Families of rows that turns and mirrors carry onto each other, the same ones carrying the whole set onto itself: the rest of each named row's family, in list order:
5 families of 6 rows:
k471: 1 0 4 22 0 5 5 1 10 -15 -4 -8 11 2
k803: -6 15 3 10 -6 -7 -7 7 5 6 14 0 2 0
k84: -7 2 -11 -4 1 16 6 -3 16 7 5 7 -2 12
k786: -6 15 -1 7 -5 -7 -7 7 5 6 15 2 1 2
k173: 8 -8 -1 14 -6 -11 6 -6 -6 1 4 16 1 -7
k444: 6 -4 -19 -1 0 12 6 6 -3 -3 -7 1 4 16
k694: -4 3 -17 5 11 6 8 -1 10 -16 12 5 9 12
k888: -8 12 0 7 -2 -10 -5 3 2 6 19 2 4 1
k643: -3 -3 10 11 -7 12 6 -4 14 7 -7 -5 2 2
k603: 10 0 -14 7 -9 -4 2 2 4 1 2 20 -8 1
k756: -11 -4 -8 -4 8 9 10 -11 7 6 12 8 5 9
k908: -8 12 4 10 -3 -11 -5 3 1 6 17 0 5 -1
k333: -8 15 -2 6 -3 -8 -5 5 3 6 18 3 2 2
k929: 7 -9 -3 11 -5 8 7 5 -6 -3 -14 -7 9 8
k175: 0 9 -15 7 3 12 4 6 16 -15 4 2 3 12
k964: -3 3 -1 4 -7 17 4 0 19 7 -4 0 -3 7
k878: -3 -5 2 19 7 0 10 -6 3 -16 6 -5 16 2
k87: -5 -2 -8 10 13 1 10 -7 3 -16 13 1 15 7
k634: -8 -9 12 12 0 6 10 -12 5 6 0 -4 10 -1
k278: 2 -8 -19 -3 6 7 9 1 -9 -3 0 3 8 15
k658: 8 -4 -11 5 -5 12 5 8 -2 -2 -13 -3 4 12
k288: 5 -7 -8 9 -2 -11 6 -7 -6 0 9 20 0 -3
k320: 2 -13 -11 3 6 4 11 -3 -13 -3 -1 -1 13 10
k287: 11 -5 0 17 -11 -8 3 -2 -1 1 -2 14 -3 -6
k619: 7 -3 -15 5 -4 -7 4 -3 -2 1 8 23 -5 0
k378: 3 7 -4 16 -2 11 3 7 16 -15 -4 -5 5 7
k253: -6 13 5 11 -5 -10 -5 5 3 6 14 -1 4 -1
k170: 12 -1 -6 12 -13 -4 1 3 4 1 -4 16 -8 -2
k248: -12 -10 3 4 7 5 12 -15 3 6 10 2 11 3
k64: 4 -13 -3 9 1 4 10 -1 -12 -3 -8 -6 14 7

Same family as k64: k444, k929, k278, k658, k320
Same family as k619: k173, k603, k288, k287, k170
Same family as k87: k471, k694, k175, k878, k378
Same family as k248: k84, k643, k756, k964, k634

Families of rows that turns and mirrors carry onto each other, the same ones carrying the whole set onto itself: the rest of each named row's family, in list order:
3 families of 6 rows:
k100: 2 12 -15 -16 0 -6 8 17 10 3 9 -4 -2 -6 17 12 4
k112: -18 1 6 22 -13 -5 -13 10 15 5 4 1 1 6 18 13 5
k949: -13 3 5 22 -12 -5 0 2 20 12 1 -2 -2 0 9 6 6
k472: -10 6 -3 26 -18 -2 -5 7 17 -1 7 -3 -6 5 8 15 3
k934: 5 11 -15 -13 3 3 9 18 13 4 3 -1 -4 -4 17 17 15
k529: -22 2 3 20 -10 4 -13 13 21 3 -1 -1 -5 9 18 8 -1
k967: 0 11 -15 -16 0 -6 0 22 6 -1 10 -2 0 -2 23 16 3
k147: -3 9 -9 -19 4 -8 2 19 8 7 6 -1 3 -6 24 11 5
k799: 4 17 -13 -8 3 8 10 18 8 4 6 7 1 -8 11 9 13
k572: -16 6 -4 22 -14 6 -6 10 23 -2 1 -4 -10 7 9 9 -3
k31: -4 12 -4 -11 7 4 1 22 5 8 4 11 7 -5 21 8 15
k221: -1 7 -8 -16 7 0 3 21 11 8 0 2 1 -3 25 16 16
k613: -15 -2 -3 20 -7 2 -5 3 16 6 -7 1 -9 4 12 -4 2
k746: 1 15 -14 -7 2 7 -2 26 3 -4 10 9 3 -1 19 15 12
k181: -18 -3 -3 21 -7 2 -14 9 12 1 -5 3 -8 8 18 1 1
k255: -19 3 3 19 -9 4 -3 7 25 8 -3 -3 -7 4 11 3 0
k17: -12 0 -10 23 -11 4 -8 6 14 -3 -3 0 -12 7 11 1 0
k37: 3 9 -15 -13 2 2 -1 25 8 -2 5 1 -2 1 23 22 14

Same family as k181: k100, k967, k147, k613, k17
Same family as k221: k934, k529, k572, k255, k37

Families of rows that turns and mirrors carry onto each other, the same ones carrying the whole set onto itself: the rest of each named row's family, in list order:
4 families of 4 rows:
k862: 26 13 -4 1 -4 -7 -2 -7 -10 7 -5 -3 0 12 -1 4 -3 4 -1 9
k454: 8 1 9 -4 15 12 9 2 0 -3 3 5 5 1 5 -21 3 1 6 6
k242: 15 3 -1 7 0 5 1 7 -1 -8 -5 7 2 7 -6 7 -14 10 -12 16
k246: 11 -14 12 2 7 0 -1 7 1 0 1 12 -9 10 -13 7 -8 0 -5 9
k666: 24 -5 -3 10 -2 2 -4 11 6 -7 -1 1 2 11 -4 4 -5 0 0 16
k110: 16 22 1 2 -5 -1 0 -2 -6 10 -19 7 -5 9 1 2 -5 9 -4 8
k461: 16 21 -3 -6 3 -4 2 1 -4 11 -2 2 8 10 6 -5 0 20 12 3
k905: -3 4 7 -9 17 17 -4 12 14 -1 4 9 8 -1 -6 -9 -3 1 11 -6
k718: 20 22 4 1 -11 6 -5 4 1 14 -6 -5 -2 8 -7 3 6 15 5 3
k317: -6 2 19 3 10 8 5 4 15 -3 4 -1 9 3 -6 -8 -3 -1 12 -6
k478: 4 8 9 -5 17 1 -18 1 7 14 -5 4 -2 23 -2 16 -9 5 7 -3
k818: 6 13 9 -16 14 6 -17 5 2 11 -6 9 5 11 -8 -1 -1 -5 11 -17
k857: -1 4 5 3 9 17 3 -4 2 -15 -3 10 8 5 -5 -11 -6 -6 12 -7
k760: -1 10 12 -10 14 4 -8 -5 9 16 -2 -1 -2 8 -6 2 4 -6 16 -14
k899: 13 -4 -6 9 -6 5 2 7 4 -8 -3 19 -3 4 -8 7 -4 -4 3 5
k114: 9 18 16 -7 5 14 -18 0 6 11 1 -5 6 17 -5 8 1 -2 2 -12

Same family as k110: k666, k317, k818
Same family as k478: k454, k246, k461
Same family as k760: k862, k242, k905

Families of rows that turns and mirrors carry onto each other, the same ones carrying the whole set onto itself: the rest of each named row's family, in list order:
5 families of 8 rows:
k591: -13 -10 -15 18 9 -1 -9 4 -6 -9 -8 -1 8 5 7 6 -2 15 -13
k413: -17 -7 -11 6 17 1 -1 9 0 -13 -7 6 7 2 0 1 -4 15 -13
k523: -11 -8 -15 -1 8 -5 -6 8 0 -9 -10 9 6 3 3 -5 -7 18 -3
k61: 17 -1 7 9 -4 -3 -1 -6 9 7 -6 9 6 -11 15 7 0 -14 -11
k652: 13 -4 12 5 -4 -8 0 -11 15 2 2 12 5 -9 12 5 -3 -6 -17
k211: -18 -6 -7 9 1 1 -8 9 0 -18 -7 12 4 6 1 10 -5 14 -10
k66: 12 0 11 4 -2 -4 -9 -12 16 -1 1 11 -3 -9 12 4 -1 -11 -10
k642: -11 -13 -8 9 16 -3 -6 12 -2 -16 -13 11 11 6 -1 0 -6 9 -4
k975: -11 -11 -14 1 9 -6 0 8 4 -10 -7 8 13 5 3 -5 -8 17 -8
k465: 14 -2 11 3 -5 -8 -5 -12 11 3 -1 13 -2 -11 12 4 -1 -5 -13
k497: -17 -6 -11 4 16 1 -5 9 -2 -13 -9 7 3 1 -1 1 -4 15 -10
k499: -11 -13 -8 8 16 -4 -8 12 -3 -15 -14 11 9 5 -1 0 -5 9 -3
k86: 10 3 2 10 0 7 2 -9 0 4 6 17 5 -14 13 9 -2 -13 -7
k623: -13 -6 -16 0 11 -2 -8 7 5 -13 -8 7 5 5 2 -6 -7 11 -1
k294: -17 -6 -11 6 18 2 -4 9 1 -14 -8 6 4 2 0 1 -4 13 -11
k554: 10 2 2 10 0 6 4 -9 1 5 6 17 8 -14 13 9 -3 -13 -9
k152: 16 0 7 9 -2 -1 -3 -6 12 4 -6 8 5 -9 15 7 0 -18 -9
k728: -19 -6 -8 10 2 1 -7 9 2 -19 -6 11 4 7 1 9 -5 13 -11
k923: -10 -14 -8 8 16 -4 -5 12 -2 -15 -14 11 12 5 0 0 -5 10 -5
k695: 17 1 8 6 0 -9 1 -7 8 -2 -1 10 0 -10 3 10 4 -16 -11
k996: -18 -7 -7 10 1 0 -6 9 0 -18 -7 12 5 6 1 10 -6 15 -12
k205: -16 -7 -11 4 16 1 -2 9 -3 -12 -9 7 6 1 0 1 -4 17 -12
k758: 19 -1 -1 6 1 -6 -6 -9 2 0 2 11 13 -12 14 -3 4 -15 -11
k872: 18 -1 -1 7 2 -5 -5 -9 4 0 2 10 14 -12 14 -3 4 -16 -12
k120: 11 -2 12 6 -1 -5 -3 -11 20 -2 3 10 4 -6 12 4 -2 -12 -14
k976: 17 0 6 8 -3 -2 -3 -7 10 6 -7 9 3 -11 15 7 0 -16 -9
k284: 18 0 -1 6 2 -5 -7 -9 4 -1 2 10 12 -12 14 -3 4 -17 -10
k699: 19 0 -1 6 2 -5 -7 -10 2 0 1 11 11 -13 14 -3 4 -16 -10
k924: -13 -8 -15 17 10 -1 -12 4 -7 -9 -9 -1 5 4 7 6 -2 13 -10
k182: -18 -7 -7 10 1 0 -5 9 2 -18 -5 11 6 7 1 9 -5 14 -12
k208: -10 -14 -8 8 16 -4 -7 12 -4 -15 -14 11 11 4 0 0 -6 10 -4
k436: -14 -9 -15 19 11 0 -9 4 -3 -10 -7 -3 9 6 7 7 -2 12 -13
k56: -14 -9 -15 2 12 -3 -4 8 9 -14 -6 5 11 7 2 -6 -8 11 -4
k80: 9 2 3 12 1 7 4 -9 3 3 7 15 9 -12 13 9 -2 -16 -9
k854: 17 -1 8 7 0 -10 3 -7 9 -2 0 10 2 -10 3 11 4 -16 -13
k616: 17 0 8 7 0 -10 2 -7 9 -3 0 9 2 -10 3 11 4 -17 -12
k667: -14 -8 -16 18 11 0 -12 4 -4 -11 -8 -2 6 5 7 6 -2 11 -10
k513: 16 -2 7 10 -2 -2 0 -6 12 6 -5 8 7 -10 15 7 -1 -16 -11
k741: 9 3 2 11 1 8 1 -9 3 2 7 16 5 -13 12 9 -2 -16 -6
k9: 17 0 8 6 -1 -10 2 -7 7 -1 -1 11 1 -11 3 11 4 -15 -13

Same family as k872: k211, k728, k996, k758, k284, k699, k182
Same family as k652: k523, k66, k975, k465, k623, k120, k56
Same family as k152: k413, k61, k497, k294, k205, k976, k513
Same family as k554: k591, k86, k924, k436, k80, k667, k741

Families of rows that turns and mirrors carry onto each other, the same ones carrying the whole set onto itself: the rest of each named row's family, in list order:
4 families of 8 rows:
k225: 8 8 0 -1 -2 14 -3 -5 2 9 -12 23 -29 1 -10 3 12 2 3 5 -5 12 -7 6
k573: 16 -1 -20 -1 -4 15 4 1 5 0 -10 16 -31 -15 -2 13 -3 9 -4 -17 2 -12 1 3
k415: 2 -7 -27 4 10 -1 -3 14 -2 -6 15 -3 -22 -13 0 12 -8 -9 -9 -7 -3 -7 4 1
k213: 9 -5 -12 7 16 9 -7 2 -4 3 1 17 -28 -2 -9 5 12 6 -20 -6 6 8 16 5
k732: 0 0 -10 0 -12 10 0 7 -2 -2 -2 5 -23 -12 5 14 -8 -10 11 -1 -18 -3 -20 0
k328: -10 -4 -6 4 11 2 -11 7 -8 1 7 5 -19 3 -2 5 6 -14 -3 13 -12 17 -5 3
k740: 17 -1 -19 -2 -7 13 6 0 5 3 -10 15 -28 -12 -2 16 0 11 -2 -16 0 -10 -1 2
k180: -5 -4 -8 4 19 5 -11 5 -14 0 8 11 -22 1 -3 5 7 -16 -6 12 -8 17 -2 5
k553: 10 2 -15 -3 -3 22 -1 5 -12 3 19 19 -26 -14 -9 6 -8 -1 0 -2 -12 11 3 4
k425: 12 3 -16 -10 -3 20 -1 4 -11 1 21 14 -24 -13 -8 7 -7 -2 -7 -7 -12 7 8 4
k594: 11 0 -18 0 -11 12 4 3 12 1 -10 10 -27 -12 -2 12 -4 11 -2 -16 -1 -11 -2 2
k811: 2 -9 -27 4 7 1 -1 12 -3 -7 13 -2 -20 -10 0 10 -7 -7 -11 -9 -1 -11 4 0
k796: 1 -1 -13 0 -8 8 -3 6 -2 -7 0 1 -17 -9 4 8 -11 -14 10 3 -16 2 -18 -3
k710: 5 2 0 0 -3 17 -5 -6 -1 7 -17 24 -27 2 -4 5 11 4 1 3 -6 12 -9 5
k945: 8 7 -3 -2 -4 18 0 -4 -2 9 -12 21 -30 -3 -8 3 8 1 5 3 -10 14 -10 11
k153: 9 2 -11 -6 -2 21 -2 8 -14 3 17 19 -26 -14 -14 5 -6 0 -3 -2 -9 13 3 3
k391: -3 -7 -11 7 9 -5 -6 3 10 -1 -22 2 -24 3 5 12 10 -4 -8 -2 3 -6 -7 2
k556: -3 -7 -15 9 9 -4 -4 0 11 -2 -19 2 -23 3 10 13 9 -5 -5 -3 -1 -7 -8 3
k131: -2 -12 -26 4 9 2 -4 13 -5 -8 10 -2 -21 -12 5 15 -10 -7 -11 -9 -5 -6 3 1
k355: -1 -11 -24 6 11 -1 -7 12 -1 -8 10 0 -20 -8 4 15 -6 -6 -13 -8 1 -9 6 -5
k104: -6 -8 -11 13 10 -3 -5 3 9 0 -22 7 -25 1 3 10 9 -4 -1 2 2 -1 -13 3
k809: 5 -4 -13 4 15 8 -5 2 -1 7 -2 19 -32 -2 -9 10 13 9 -18 -7 6 4 13 10
k979: 16 0 -18 2 -8 17 1 5 4 2 -8 12 -27 -11 -6 13 -5 13 -2 -18 -1 -12 0 1
k842: -11 -4 -8 5 13 4 -14 8 -8 -2 7 6 -22 0 -2 1 2 -16 -5 11 -10 15 -4 4
k348: -9 -5 -8 2 15 0 -9 3 -7 0 5 9 -22 -1 2 4 7 -18 -5 13 -8 17 -4 5
k980: -4 -7 -15 10 8 -1 -6 0 8 0 -21 3 -26 1 8 11 7 -2 -1 -1 8 -8 -10 2
k664: 2 1 -13 -1 -12 10 -5 3 -2 -1 -3 7 -15 -11 6 10 -7 -12 12 -1 -18 1 -20 -1
k223: 4 -6 -13 4 19 7 -2 5 -2 2 0 13 -34 -1 -10 7 9 7 -19 -3 8 5 15 7
k742: 10 2 -11 -6 -1 18 0 9 -10 1 19 18 -24 -12 -12 7 -4 -3 -6 -4 -18 13 6 4
k203: -3 0 -14 -4 -9 8 -1 7 0 -3 -3 5 -21 -9 5 13 -10 -10 12 1 -15 -3 -20 1
k82: 4 4 1 0 0 15 -5 -4 0 8 -15 23 -29 -2 -5 7 10 2 4 5 -8 17 -8 7
k739: 6 -5 -16 4 19 6 -7 2 -1 4 0 16 -26 1 -9 3 10 5 -18 -4 8 8 15 6

Same family as k213: k740, k553, k811, k391, k842, k203, k82
Same family as k979: k225, k131, k348, k980, k664, k223, k742

Families of rows that turns and mirrors carry onto each other, the same ones carrying the whole set onto itself: the rest of each named row's family, in list order:
4 families of 8 rows:
k73: 7 0 1 -5 2 -5 -1 3 8 2 -18
k776: 13 0 -10 13 -6 6 11 10 3 -6 2
k280: 11 5 -9 8 -6 7 3 8 6 -2 -11
k387: -3 5 14 -4 8 -9 10 0 -7 -10 13
k597: 10 0 -9 8 -7 -1 16 4 -3 -8 16
k336: 11 2 -11 5 -11 0 -4 -2 1 2 -8
k259: 5 16 9 -9 -2 -8 -2 5 2 -5 -16
k544: 6 4 -1 -2 -6 -7 -7 -3 4 4 -14
k912: -3 5 18 -8 7 -14 3 -1 -1 -4 2
k117: 0 9 12 -9 2 -12 15 2 -6 -12 13
k367: 8 3 6 4 -1 -12 19 11 -7 -13 15
k374: 4 15 16 -10 0 -16 6 6 -4 -9 -5
k218: 13 1 -15 4 -6 -3 15 6 -8 -10 10
k965: 5 4 2 0 -3 -8 19 4 -7 -12 20
k536: 11 2 -16 9 -10 5 4 0 -4 -4 4
k948: 2 4 2 3 4 -2 14 2 -9 -12 19
k871: 8 11 0 0 -4 2 -3 5 6 -2 -18
k805: 11 0 -4 12 -3 -1 17 11 -3 -11 13
k2: 8 6 -5 -2 0 -6 18 6 -12 -14 15
k62: 13 -4 -11 2 -5 -3 1 5 6 2 -14
k913: 1 4 12 -7 1 -13 -4 -3 3 2 -10
k656: 16 -3 -18 6 -8 -3 8 6 -1 -2 -2
k922: 5 10 14 -5 1 -17 14 8 -7 -13 7
k27: 7 4 -10 8 -4 4 11 1 -9 -9 16
k830: 0 11 11 -12 0 -7 -1 -1 6 -1 -12
k795: -1 13 16 -14 2 -12 7 0 -1 -6 0
k43: 1 6 11 -11 9 -7 3 3 4 -3 -13
k853: 2 10 6 -10 8 -8 16 5 -10 -14 11
k5: 5 6 0 -4 -5 0 -3 -1 10 3 -16
k323: 12 -1 -14 10 -10 4 9 3 4 -3 4
k58: 10 1 -10 4 -9 4 1 0 9 2 -9
k813: -1 10 13 -14 11 -9 10 4 -3 -9 -1

Same family as k656: k73, k218, k2, k62, k43, k853, k813
Same family as k922: k776, k280, k259, k367, k374, k871, k805
Same family as k544: k387, k336, k912, k536, k948, k913, k27

